A single turn carries every row of the set below to another of its rows. Some are shown first; where does it send the rows asked next?
j394: [ -6  -1  -7  14  -7   5   7   2  -4  -4  -4 -31   7   6  -5  11 -21  -6
   4  -1   6  -1  -4  -4   9   0  -2   1   2   1   6   0   9  -4   1   1
 -10   4   0   0  16  -5]
j311: [-10  -1   4 -18  -7  -4  13  -1   3   1 -13   1  -2   7  12 -14  12 -10
   0  -9   4  -4   7  -7  10   7   4  13   5  -5   8  14   1 -13 -10   5
  -7  -6  -6  -4  -6   4]
j113: [  4   3   3 -23  -5   2   7   0  -2 -12  -1  -5  -1   8  -6  -5   1  -8
   2   3   8   2  -4  -6  12  -7  -3   4   0  13   0   5  17 -23   5  -7
  -5   7   6   6   8 -10]
j35: [  2   2  -5   5   0  10   0  -2  -1  -5  -9 -14  -4   8  -5  -2  -6   7
  11  -6  12  11   4  -3  -6   1  -6  -3  -2 -15  22 -10  -3   3   8   4
   3   8 -13  -3  -3 -22]
j900: [ -4  13 -17  -3 -10  -5   8   2  -3  -1  -2   0  -8  -9   8  -5   6 -14
  12   8  -9   2  -9 -11  10  -5   8   9   4  -3  -1   5   0   0   7   6
  -1 -10  10  -7 -16  -2]
j529: [ -4   0  -3  -1  15   2   4   7  -4  -2   4  11  24  13  -3   1 -33   1
   1   1   8  -1  11  -5   3  10  -3   6   0 -11   5  -4   0  15  -5  -8
  -1  -2  -6  -6 -16  -4]
j594: [  4  23 -12   0 -13  -2  -2   8   1  -5  -4  -7   1  -2  -6   3 -12  -2
   7  -7   5  14  -5  -9   3   7   7  -9   2  12   0 -10   7 -16  -3  11
   1   9  -3   1  -1  -2]
j501: [  2   0  -6  10 -12   5   1   6 -11  -4   8  -3   2   1 -17  22  -3   3
   2  11  11  -7   1 -11   0   9  12   4  11   2   3  12  14   9  10   7
 -12  -1   1  -9  -7  -4]
j308: [-13   3   2   4   1 -18  23   9   1 -12  -3   2   1   1 -16   4  -1   6
   8   9   1  -2  -7  18  14  -4   2  -1   7   5   2  -3  -2   8  -7 -11
  -6   7   7  -3  -8   1]
j795: [-12 -13 -11   2 -15  10   7  -1   2 -11 -12   1   2 -10   4  11  -9  -5
   3  -5  -1  -1   2   3 -11   4   2  -8   9 -15  15   0   8   8   9   2
  -4  -3  -9   9 -19  -3]
j671: [-14   0   0  -3 -16  -5  17  11 -15  -7   3   5  -7   4 -16 -11  -6   3
   7   7   2  -9  13  -8   2  16   4   7  12   5   7   8  -4   9  -8 -15
   2   4  -7  -3  -9   7]
j2: [ -4  -6   1   7   3   5  10  -7  -9   0  -9   0   4 -16  -6   7  13  14
   2 -12  13  -2   0  13   5   8  -7  -3  -9   0  -5  -1  -7   0  -1   3
  11   5  -3  10  12  -2]
j376: [ -4   4 -12  -6  19 -10  11   1  -9  11   2  -4   7   6  -1   2  19 -23
  -2  -1   0   1 -10  -2  11   0  -1   2   0 -13   3   1   5   8   5 -11
   6   5  -7  12   3   6]
j653: [  2   0 -12  -9   2   0   8  -4  -5  -4  -4  -9  30   8  -6   5   9   8
   2   0  -3   2  -1  -7  15  -1  -6   2   4   5   1   1  -5  -9  -3  -6
   3  11 -12   3  20  -8]
j45: [ -2  -6   1   1  10  21  24  20  -6 -16   0   1  -9  15   7   3  -5   7
  12   0  -7   3  -2  -8   4  13  -3   6   9  -4   7  10  -4   9  -9  -6
   0  -1   8  12  -3   8]
j341: [  1  -1  -3   4  18   5   9   9  -2   4  -5  -6   6   3  -8  -2  -5 -24
  -2   0   2   6   4  -8  10   6   0  -1   2   8   0  -3  -2  20   8   9
  17   5   8  19  -6 -11]
j138: [ 10  -3  18   1  -4 -12   2   5   4   3  10   6   1  17   7  -7  -4  -7
   1   4  -4   4   8   0   7  -2  -6   4   4 -24 -12   0   1   1   2   0
  12  11   1   2 -15  -5]
j337: [-15   6 -10   2  -8  -8   3   2 -12   7  -6  -1  -7  -9 -12   2 -18   2
  12  -8   2   9  10 -14   0  12   3   7 -11  -4   6   8  16 -11   4   0
   8  -2 -11   3 -10  -7]
j191: [ -4   0  -8  -6  20  -3   5  10  -3  -4  -3   7 -23   4  -3   7  -6   0
   3   0  10  -2  -7   4   0   1  -3   3   1   1  -4   1   3   3   6  -1
  -8  -4   9  12   9  24]
j993: [ -8 -12   8  -1   7   6  17  -4   2   3 -15   1  10  10  -7  -1  14 -10
 -15  -3   2   8  -6 -14   9   3  11  -7   4  -7   4  -4  14  -2   6  -9
   4  -8   4 -10  -8   4]
j485: [  1   8  -2  -8   3   0  11   5  -7  -3 -14   4  12   4  -6   8 -30  -5
   7  -1   7   0   0  -6  -5   3   3   1   6 -10   7  -1   5  -4   7 -10
   8  16  -6 -23  13  -7]
j953: [  2 -17  -5   0  -6   8   1  15 -14  -7   4  11  -2   3 -10  11   4   2
   3  -9  -3  -4  -5  -3  -5  23  -2  17  -2  -5 -15  -5  -9   6 -13  -6
  -5   6   2  16  -3  -3]
j359: [ -4   1   9 -20  16   1   4   1  -5   2 -10  17   7   7  -4   7  -1 -17
  -1   0   5   2  -7   1   1   2  -1   5   3 -20   0   0  18   5  -1   8
  -1  12  -1 -20  -9   3]
j327: [ -3  -6   0 -12 -10   9   5  12   6 -10  -4  10  15  29  -2   5   6 -13
  -3   3  15  -6  -6  -6  -6  -1  -6   8   9  -9   2  12  -1  -9   1  -7
  -8  -8  -1  -8  -8  -1]
j116: [  5   1  -6   8 -14   0   5   2  -1  -5  -1  29  -2   8  -4  -1 -17  -2
   0  -1   3   2  -5   3   9   0   2   4   3 -13  -1   1  -8   5   3 -12
   2   8  -7  18  19   3]
j434: [ -4   4  -1  -7  16   4   3   3  -4  -4  -1  12  -7   7  -3   3  13   8
   2   1   7  -6   5   2   5  -4  -1   6   0  -9   0   2 -20  17  10  14
   7  -5   4   4   1  18]
j765: [ -6 -19  -2  -2   9  -2   9 -11  -7  -8  -2   4   0   7  -5   5  18  -4
 -12 -13   5   0 -12  -7  11  21  -8   7   0 -17  -5  -3  -9   0   7   7
   1   8  -3   2  -3  -4]
j579: [  8  -7   0  -9  -6  16   7  25 -10   1   0   4   8  16   6  -2 -10  -4
  13  -1   9   9   8  -4   9  14  -9  19   3  -6   8  -4   2   8   9  -8
  -1 -12  -8  -2   5 -13]
j560: [ -4   3 -15  -2   6  -8  14   3 -13   7   2  -3   2  -4 -10   2   0   7
  -4   5  -7  -3 -14   6   5  22 -13  10   8 -14   0   5 -18   2  -7  -2
  -8   1  -3   9  -8   7]
j528: [  1   4  -6   2  26   8   2   3  -3   2  -5   9  -4   6  -2   6   4 -12
   1   1   1  -2   0   3   5  10  -1   3   0  -5   3  -2  -5   2  10  -4
  21   5  -9 -25  -5 -17]
j104: [ 12   4  10   2  17   2  -6  -8   0  -2 -12  -4   8  13 -12   2  -2   4
  -3  -9 -14   2   6  -5 -14   3   7 -11   5  -9   1  -5   1   0  -3  -2
   6  -5   8   5 -13  -8]
j183: [ 10   8  -8  -4 -13  -6  -2   4  -7   0  15 -11  -1  -9  -5   8  -9  11
   8   5   4  -8   6  -2   9   1  15  11   1 -10   3  10  -1  15   6  -1
 -16  -4   4   9  -6  -3]
j648: [ 21  -8   8 -12  -7  13   8   7  -9 -10  -7  -8  19  15  -8   3  -4  -1
   5  -6   9   2  -3  -2   2  11  -3  15   1   2   5   2  -6  -6   3  -2
   3   2  -9  25  -1   9]
j755: [ -4   9   6  -4   5  -6 -11  -6   0   2   2   8  12   0  -5   3  -8   2
  -5 -11   5  -4  16 -14  -4  -5   0 -18   0  -4   4  -2   4   5  13  -8
   7 -12   1  -3  -1 -10]
j279: [ 11   6  -9   1 -22 -11   3  -6  -5 -12  -9   6   4   7   5  10   0  -6
  -8   7  11   1   8 -12  14  12   0  -4  -5 -10  11   7   1   2   9  11
   8  19   7  -1  -2  -1]
j214: [  2  18 -11   5 -13   5  17  25  -5   2  11  -2  -6   6  -6  -7  -1  -6
   7  -6  -8  11   7  -4   9  13   4  11  -2  -4  -4   9   5 -10  -5  -1
   3  -2   2  12 -10   4]

j653 turns into j579
j900 turns into j2
j308 turns into j341
And these:
j183 turns into j434
j279 turns into j116
j45 turns into j993
j214 turns into j765
j501 turns into j191
j327 turns into j113
j35 turns into j671
j359 turns into j594
j528 turns into j337

A single turn carries every row of the set below to another of its rows. Some are shown first; where does it send the rows asked next?
j761: [  6  11   5 -11  -4   6 -21  -2 -10  -3 -23  -9 -10   2   3   2  -7   1
  -2  -6   1  -9   1  -2   3 -11  -4   2  15  13  -9 -24   3   7   9   2
   8  -4  -8  -5   1   3 -12   2  -3 -15 -11  -3   3   7  11   2  -2   4
  -8   0  -3 -12   4]
j607: [  5   9   4  -9  -4   0  13 -27  -6   4   9   4   3   7   1   6   3   0
  -4 -10   4  -2   0  -4   8  -6  -3   1  13   2  -3  21   5  -9  -5   2
 -17 -13  -5  -4   9   7   8  -3  -1   0  -4  -3  -3   5 -16  10  -1  -5
  15   2   2  17  -1]
j951: [ -1 -10  -8  -9   1 -10   3  -1   5   1  -4   4  -9  -7  -2   9 -11   2
  -1   2 -12   0  -1   4  11   1  -8   1  10 -21   4   8   7  -1   9  -8
  24   8   8  -6  -9   8  -1   3 -10 -14   0   9   4   3  15   2  -3   3
   9   8  -5  -6  -5]
j260: [  6  -4  -6  -8  16   8  11  -3   2  -4 -13  -1   6  -8   5   9   6 -17
  13 -12   7 -10   7   1  12   0  -7   3 -11 -16  -6 -19   1  -7  -5   1
   8  -8  -5  -3  10   5  -5   1   6   0   7  -6 -10   1 -14 -11  -2   2
  -5 -16  11  10   2]
j107: [  1   3   1  -5   0   5   8  -6   0  -8  -6  -4  -3   7   4   4  -9  -1
   8   5  -3 -10   3  -1   2  -3 -11   4   0 -13   1  14   0  -9   2   0
  -4   5   8  -5  20   4   1   0  -4 -26  -7   1  -2  13  -6   8  35   3
  -3   1   1 -15   3]
j603: [  3  10  -4  -1   1   3  -1  -9  -6  -5  -3   2  11  -1  -5   9   3   4
   7 -11   5  -6  -7 -19   9   0   0  19   8 -15  -3  11  12  -5  -7  -2
 -14   9 -14  -6   2  -1   5  14   4   3 -13   1   1   7  -9  13   1  -5
   3  12  -8   8  -6]
j253: [ -1  -2  -3  -4   2  -8  -4  -2   4  10  -9  14 -10  14  -3  11 -11  -7
  -4 -10   7   2  -8   1  -7   2   0  12  -3  -1  -7  13 -11  -9  -9  -2
   6  -6  -6   3  -6  11   5  -6  11  -2  10   8   8  -3   2 -21   2   8
 -14 -12  13 -12  -4]
j530: [ 12  12   4  -3   4  -6   4  34   4  -8 -13  -1 -18   6   5   1  -2   1
  -1  -6   3 -11   0  -4   4   2  -1   1   0   7   2 -12  -4   0   6  -2
 -16  -8  13   1   8   4  12   4  -2   4   0  -5   6   6  -1   7  -6   6
  -6  -2   3  -7   5]
j72: [-20   2  -4  -6   3   7   8 -10   9  -3  20  -2 -16   6   6   5  -4   1
  -4  -2   2   8  -1  -4   1   4   1   2   5  -8  -2 -17  -2  22  -9   6
  14   1  -3   1 -14   9   6   0  -5 -11   9   0 -11  10  -3   7   2  -4
  -2   1   1  17   4]
j645: [  7  15  13 -12  -7  -7  -1 -19  -1 -12   6   6 -14  10  -4   1  10 -16
   5  -1   3   0   6  -1  -2   0 -13   6  10  -9   3   9   3   2   6   0
  -4  -4  -4  -2   6  -3   4 -16   1   4   4  -7   7   6 -14  -4 -29  14
   3  -8  -2  -1  13]
j773: [ 10   1   0   5  -1  19  -6 -13 -12   7  -6  -6   5   1  -1   3  -5   0
  -4  -1  -7   5  -1  17   4 -13  -6   5  -3  -1 -13 -14 -12  -6   4   9
   0 -19 -11  -9   1  10  -9  -4   3 -12 -10  -5   7  10   7  -2   7 -10
  -5   3  -3 -18   7]
j141: [ 15   4   0  -9 -10  -2  17  -1  -2  11  14  -4  -9  -4  -7   2  -5  -7
   4   1   1  -6   1   0   4 -12 -11  -6   7 -12  -6   7 -15   5   4  -5
  16  -6   6   2   6  -2   6   0  11  -5   5  11  -5   5  -6   1  19  14
  10  -3   5 -20   5]
j709: [-12   2   0  -5  -7   4  -1 -10   6   1  16  -3 -11  -7   2   5   0   3
  -7  -1 -19   8   5  -7   0  -8   3  -1  11 -12  16 -10  11  -1  -3 -10
  19  -3   9   6   2   3   3  16  -5 -13   9   5   5  11  11  10 -10   0
   6   1   2  -5   4]
j467: [  0   6   5   3  -7  14  11   2  -7 -22  -8  -2 -16  20   5   7   8  -4
  13  -2  -8  19   0  -5  11  -7  13   2  -5  -2   4 -13  -4  -4  -6   2
 -10   0 -10   2 -16   9  15  -9  -5   9  -1  -1  -5   8  -8  -9  -5   9
   4   0   2  -1   2]
j75: [ 14  -4 -10  -2   6  13   7  12   0  -2 -16  -9   1 -11   0  12  -6  -2
   3 -18   4  -1   5  -2  -4  -1  -2  -6 -10  -9  -5  -4   3  -9 -11   8
  -6 -10  -2 -12 -13  -5   7   4   1   5  -1  -5   0   8  -3 -17   5  -9
 -12  -1  -4   3   3]
j790: [ -7  18  13  -2  -9 -19   0   9  -9   0   0  10  -2   6   3   6  -2   1
   0  -2  20   7   4  -9   0   0   2   5  -4  -8  -2  12 -13  -9  11   4
  12 -17  12   0 -16   7   5   3  -4 -12  -9   8   7   8  -8  -1  -2  -9
 -11 -11  12 -14   1]
j395: [  4   2   4  -9   1 -10   6  14   4  -7 -11   0   0   7   1   5   4  -3
   4  -4   1 -10   0  -1   2  11  -2   2  -4 -21  -6 -34   0 -18  11  -3
   0  -1   8   1  20   3  -5   3   1  15   2  -2  -2   7  -7  11   2   3
  -3   2   1  -6   3]
j221: [  2   3  -2  -2   0  -4   6   1  -5  11   7  -7  -6  11   0   8   0   6
   0  -6   1   3  -1  -1   9  13 -17  -1  -5 -12  -4  -6  -1  30  11   4
  19   2   6   3 -17  10  14  -9  -5 -11  -7  -3  -8  -1  -7   4   8   9
  -6  -4   4   7   2]
j450: [  2   7  17  12  -6  -1  -6  -3  -7 -18   2   7  -7   3   1   8   4  -6
  -5 -12   0   2   3  -3 -16   8  -2   6   3 -11  -2   1  14   5   4  13
   3   4  -5  -6   6  10  -7   2 -11  11 -16  -7 -11  -2 -18   2   3  13
  -5  13  -4  -6  -1]
j857: [  0  18   9  -7 -10  -9   0  -8  -1  14   3  -4  -1  18   0  11   0   5
   2 -11  -3  -8 -11 -14  -3   1   1  12   9  -2   4   6  14   4   0  -6
 -18   2   1   9   5   6   7   3 -12  11  -7 -12   3   1 -11   5  -2   7
   9  12   1   6   2]
j203: [ -4  11   5  -5  -2   0 -10  -1   3   5  23   0  13  10   2   9  -4 -26
  -9  -4  -3  17  -4   3   3  -3  -6   2   1   8  -4  11  -2 -15  10  12
  11 -11   9  -2  19   8   0  -2  -2   0  -4  -5  -3   7  -8   3   1  -4
   4   0   2 -17   1]
j655: [ -9   0   4 -18  -3   7  -9  -9  -2  -8   3   9   1  12  -2  21  -2 -22
   2 -11   0  -3  -2   0  11   7   0   9   3   5   4   7  10 -11   8  -1
  21   7 -10 -10   4   5  -1   2   3 -14  -1   4   7  14 -12  -4  -2 -12
 -10 -10  -4  -4   1]
j912: [  9  10  -4 -11   6   2  -3  -5   5   4   7  -8   8  16  10  -4 -11  -6
   5   6   4   2  -7   0   8   1 -14  -6  -5  -4 -15   7  10  10   5   5
  -9  -1   3  -4  -5  -1  19  -2   5 -18  -3 -14   5  -8   4  -6  10  12
   8 -12  13   0   4]
j227: [  2   8   0  -9   7 -21  -8  11  -1   4 -16  -1 -12   7  -1   5   6   2
  -8  -3   1  15  -2  -6  -4   5 -13   0   0  -4   2   8  -1 -28   6   7
  18 -10  -5  -1  -3   6  15  -4   2  -6   3   0  -7   4   4   2  14   2
 -12  -1   2   2   5]
j102: [-11  11  -3  -4   0 -13  12 -10  -5 -15  16 -13  -4  -2  -3  -3  12  12
   8  -2  15   2  -6   1  -2  -6   1  13   3  -2   0 -17 -18   4  10   8
  -4 -13   2  -8  -4   5  -3   9   4 -15 -10  -1   9  -5   9   4  10  11
  -1   3  -3   2  -3]
j747: [  0  -2   7 -10  -2 -12  13 -12  -1  -3  -2  -2  10   4  11   1  10 -13
 -16  -2   1  -5  -2   3   4  -2   1 -12 -10  -7  -8 -17   0  -6  10  -1
   1  -6  20   0   1   8 -13   2  -9   6   1  -5   3   0 -14  -8 -18  -3
   1 -11  10   2  -1]
j135: [  1   0  -3   4  -8   2   6 -14  -1 -25 -12  -9 -11   7   1  12   4 -11
   5 -15  -4  17  11 -11   7  -9  14  -6  -2   4  12  -5   6  -5   6  -5
  -6 -10  -1   4  -9  -2  10  -9   0  10  -7   2   3   7   6  -2 -16   9
  -1  -1  -8 -10  -1]
j335: [ -3   4   5 -15  -2   2   4  -7  -1  -4   3  -2  -9  -5   2   4   1   8
   4  -2   4   1  -5   0  -9 -14   4   2  12   2   7 -28  -2 -11   8   1
   8   3 -14  -5  -8   8  10  -3  -3 -25  -2  -2  -1  -7  12   0  10   4
   4   0  -3  19   0]
j981: [ -4   3  -2   3  -7   1   4 -20   0  11   6  -8   8  -5  -5   1   4  -1
   0  -5  -7   6  -7  -1 -13 -22  -1  15   2  -5  13 -20 -15  -3   1  -3
  -4  -4   3   3   7   6   5  -6   7 -17  -2   3   8  -7  17  -6  -2  11
  -5  -2  -3  -5   1]
j152: [  1   6  -7  -9  -8 -13  -8  -8  -3  -2  -1   4  14  17  -1   9 -13   5
   0   6   1 -11   6   5 -12   2 -13  -4  15 -15   5  -1   5   5   0  -2
  -5  13  17 -20 -10   3   6  -3 -11  -7 -12  -1   4   3   4  -3   3  -1
  -2  -5  -6  -8   6]
j739: [ -7  11   0 -17   2  -1 -10 -15  -1   1  -4 -16  -5  15   8  -5   1  12
   9  -3   6  11   3  16  12   0  -8   1   7  11  -5 -14 -17   6   8  -6
  -7 -21  -1   0   0   5 -13  -5  -4 -10  -5  -7   2   7   3  -7  -2  -2
   3   5  -1 -14  11]
j305: [-14   9  -7 -22  -5  -4 -17   8  -7   4  11 -11   1  30  -3  14   2  -4
   8 -10   2   8  -6  -7   5  21 -10   5   2   1  -2  -1  -4  -6   0  13
  13   4  -1 -11   5   7  -6   8   2   8  -2  -3   3   9  -9  -5   2   7
  -2  -2   0  -3   8]
j247: [  8  -1  -2  -8  -3   4  16  -8   8 -11  -9 -11  -1   8   4   7   9   9
 -13  -1   0   0  -3   5   1   3  -5  -3  -1   5  -8   6 -13 -13   5 -14
 -14 -15  18   3  -7   3  -1 -11  -9  -4  15   2   1   7 -10  -8  -8 -11
  -7 -13  -1  -4  -2]
j867: [ -1   8 -10   0   4   0   6  -8   5  -1  28 -12 -14   2  -9   3   7 -10
  -4   2   0  -1  -4  -2  -9 -12  -5   1   0 -11   2 -10  -8  11  -5  -4
  13  -9  -7   6   4  -1   6  15  11   5   2   5  -2  13   1  18  12   7
  -2   0  -4  -8   7]
j140: [ -1  -2   2  -4  -8  26  -1 -12  -1  -9   1  -1  -8   9   5   3   0   5
   5  -4   4  17   4  -6   5  11  -8   1  -7 -29  -4  14  -1 -23   7   4
  -3   4 -18   6   6   5  -8  -2  -2   2   2  -3   0   2  -5   1  -7   6
  10   0   1   2  -3]
j493: [  7  10  -7  10  -7   6  11  -4  -2 -27  -4 -14 -18  15  -5  18   5 -10
   3   2  -1   6  -1 -11  -2 -16  13   2   6  -1  -7  -6  -3 -12   3  10
  -5 -17  -2  -1 -10   6   1 -10  -9  16   1  -3  -5   6   1   6  -1  12
   3   0  -7 -11  -5]

j102 turns into j335
j867 turns into j72
j221 turns into j951
And these:
j135 turns into j493
j253 turns into j790
j912 turns into j152
j603 turns into j607
j203 turns into j305
j739 turns into j761
j450 turns into j140
j530 turns into j75
j395 turns into j260

